One vector is turned by the same rotation once a step. Each row is the vector after some number of steps, and that number follows the row.
The counts run from 0 to 46.
[-20   0  -4 -12   9 -22  -6 -23 -12 -23  -6  27  42  -2 -36 -27 -17  16
  20   8  -2  -3 -10  12  24  -4 -29 -12 -27  31] | 24
[-19   8   3 -14   1   5  -3 -10  -3 -31  -5  28  57 -17 -41 -26 -23  22
  11   2  -5  -1 -13  -1   9 -11 -14 -35 -17  15] | 14
[-22   9   5 -13  15  -9  -1 -14  -2 -30 -16  25  50 -18 -40 -13 -22  24
  10  10   0   1  -9   6  16 -22 -14 -35 -21  22] | 11
[-19  11   1 -16  -2   5   2 -11  -1 -38   0  30  54 -13 -37 -22 -23  22
  14  -2  -7   0 -15  -3   8  -9 -19 -34 -20  16] | 15
[-21  16 -19 -18  -6 -13   3 -29  -2 -16  -9   6  52   8 -39 -34 -11   0
  21  -5 -18   1   1  -2  11  -6 -15  -3 -15  42] | 35
[-31  24 -17 -28   2 -15   7 -30  -4 -28 -12  -3  47 -20 -23 -23  -6  12
  -1  16  -8  -1 -10  -4  10 -13 -16 -12  -7  45] | 44
[-25  18  10 -15  10 -16   0 -16   9 -22 -19  14  47  -4 -36 -10 -14  19
  18  10   0   0  -8  11  21 -30 -19 -35 -19  25] | 8
[-23  10   3 -13  11  -4  -4 -16  -6 -34 -17  26  53 -15 -40 -16 -24  25
  11   8  -3   3 -12   6   7 -20 -15 -35 -16  21] | 12
[-18  24  -2 -21  -3   9  -5 -16  17 -24   0  11  48   0 -38 -10 -10  11
  15   3  -2  -7 -17 -11   7 -18  -1 -37 -20  41] | 1
[-21  15 -23 -22  -3 -18  -2 -28   1 -13 -12   6  47   3 -36 -34 -12   1
  23  -5  -6  -3  -3  -5  15 -11 -18   2 -18  48] | 37
[-23  19  15 -17   7 -11   2 -14  11 -22 -15  12  44  -1 -37 -11  -7  18
  18   8   2   2  -6   7  25 -31 -20 -35 -27  30] | 7
[-24  16 -16 -26   4 -15   3 -34  -4 -29 -14  -2  42 -15 -27 -24  -9   5
  -2  15  -5  -9 -10  -9  14 -11 -20  -5 -11  55] | 42
[-28  22 -16 -24   5 -16   6 -32  -3 -27 -12  -5  43 -18 -25 -24  -6  12
  -4  16  -8  -7 -11  -8  10 -14 -18 -10  -8  50] | 43
[-19  25   5 -23  -4   2   0 -15  18 -26  -5   9  48   6 -37  -2  -3  11
  19   7  -5  -3 -20  -5  20 -27 -11 -35 -20  38] | 3
[-19   9   1 -19   0 -17   4 -11  -1 -27  -6  20  45  11 -39 -27 -13  15
  28  -1  -7  -1  -6   8  20 -10 -34 -17 -32  23] | 21
[-21  15 -22 -22   7 -15  -3 -30   1 -20 -14   2  40  -6 -35 -28 -15   3
  16   3  -4 -10  -7  -8  14 -12 -22   1 -17  55] | 39
[-20  26   9 -23  -4  -2   0 -11  19 -24  -3   9  48   5 -34  -8  -3  12
  18   8  -1  -1 -12  -2  18 -25 -14 -33 -20  38] | 4
[-29  12 -17 -17  -3 -12   0 -29 -13 -25  -3  23  51  -4 -37 -33 -10  12
   5   2 -16   1  -9   8   8  10 -16 -11 -13  33] | 30
[-22  25  11 -22   4 -10   6 -14  15 -24 -15   9  45   3 -37 -10  -5  19
  21  11   3   0 -10   4  23 -31 -18 -35 -22  32] | 6
[-16   8   3 -21  -7   1   8  -4  -2 -30  -1  26  54   5 -34 -31 -13  16
  25  -7 -12  -3  -7   1  15 -11 -30 -24 -25  20] | 18
[-17  12 -24 -21   6 -14  -5 -30   5 -13 -13   6  42  -1 -38 -26 -16   2
  17   1  -1  -6  -2  -7  14 -13 -19   2 -16  52] | 38
[-21  17 -23 -25  -5 -14   4 -29  -1 -15 -10   7  48   4 -38 -32 -17   2
  21  -8 -12  -1   2  -2  12  -7 -16   0 -16  46] | 36
[-20  14   1 -12  10   1  -1 -13  -4 -29 -11  28  53 -14 -38 -20 -27  25
  13   6  -2   2 -14   0   9 -15 -16 -36 -16  15] | 13
[-20  23  11 -23   2  -4  11 -12  19 -22  -9   5  46   4 -36  -6  -4  13
  18   9   0  -4  -9   3  20 -28 -18 -36 -22  36] | 5
[-22  16 -16 -20  -9 -10   4 -30 -12 -28   2  19  56  -4 -38 -33 -11   9
   3   1 -21   4 -11   8  11   7 -17 -10 -13  32] | 31
[-17  12   1 -18  -3 -11   7  -7  -2 -29  -4  25  50   9 -37 -28  -7  16
  32  -4 -13   1  -3   5  22  -8 -34 -19 -26  23] | 20
[-17  17  -2 -18  -7  -9   7  -3  -1 -26   0  26  51   6 -35 -27 -12  17
  28  -3 -10  -2  -5   7  18  -7 -31 -23 -27  22] | 19
[-16  24  -2 -20   0   8  -7 -18  21 -25  -4  14  51  -2 -37  -5 -15  10
  12   3  -3  -4 -18 -11   6 -20   1 -34 -17  41] | 0
[-24  18 -21 -23   6 -16  -4 -32  -1 -22 -11  -2  42 -14 -28 -22 -12  10
   6  13   0  -9 -10  -8  10 -10 -21  -4  -9  55] | 41
[-19  26   4 -21  -4  11  -2 -14  23 -28  -3   9  50  -3 -38  -9  -6   9
  18   4  -1  -5 -16  -9  12 -25 -10 -31 -19  39] | 2
[-28   2 -12 -14   5 -15  -7 -30 -15 -27  -5  27  45  -7 -39 -31 -14  20
   6   7  -8  -2 -11  12  13   6 -22 -12 -19  34] | 27
[-21   3  -9 -11   8 -19  -7 -28 -10 -25  -6  26  41  -2 -38 -27 -13  15
  18  12  -5  -3  -7  14  18  -2 -29 -12 -26  33] | 25
[-24   2  -7 -13   6 -18  -6 -27 -17 -26  -4  23  42  -8 -37 -26 -19  22
  13   9  -3  -1 -10  10  18   4 -26 -14 -23  34] | 26
[-23  18 -20 -19 -12 -14   6 -27  -7 -21  -3  15  54   3 -35 -38 -11   4
  13  -6 -22   3  -3   0  11   0 -14  -6 -12  34] | 33
[-17  16   0 -21  -9   3   7  -8  -3 -34   2  24  54   1 -38 -30 -13  21
  24  -5 -11  -2  -9   0  12  -9 -28 -31 -21  15] | 17
[-19  12   0 -18  -6   3   4  -8   0 -33   1  26  56  -3 -37 -21 -19  18
  18  -2  -9   3 -13   0   9  -8 -23 -33 -16  10] | 16
[-20  19 -22 -21  -8 -14   4 -28  -2 -17  -4  11  52   8 -38 -38 -12   2
  21  -6 -19   6  -6  -1  12  -2 -16  -5 -12  36] | 34
[-26   4 -14 -16   0 -11  -2 -30 -17 -30  -1  25  49  -6 -35 -31 -13  16
   5   5 -13   0 -13  10  12  14 -19 -14 -13  31] | 29
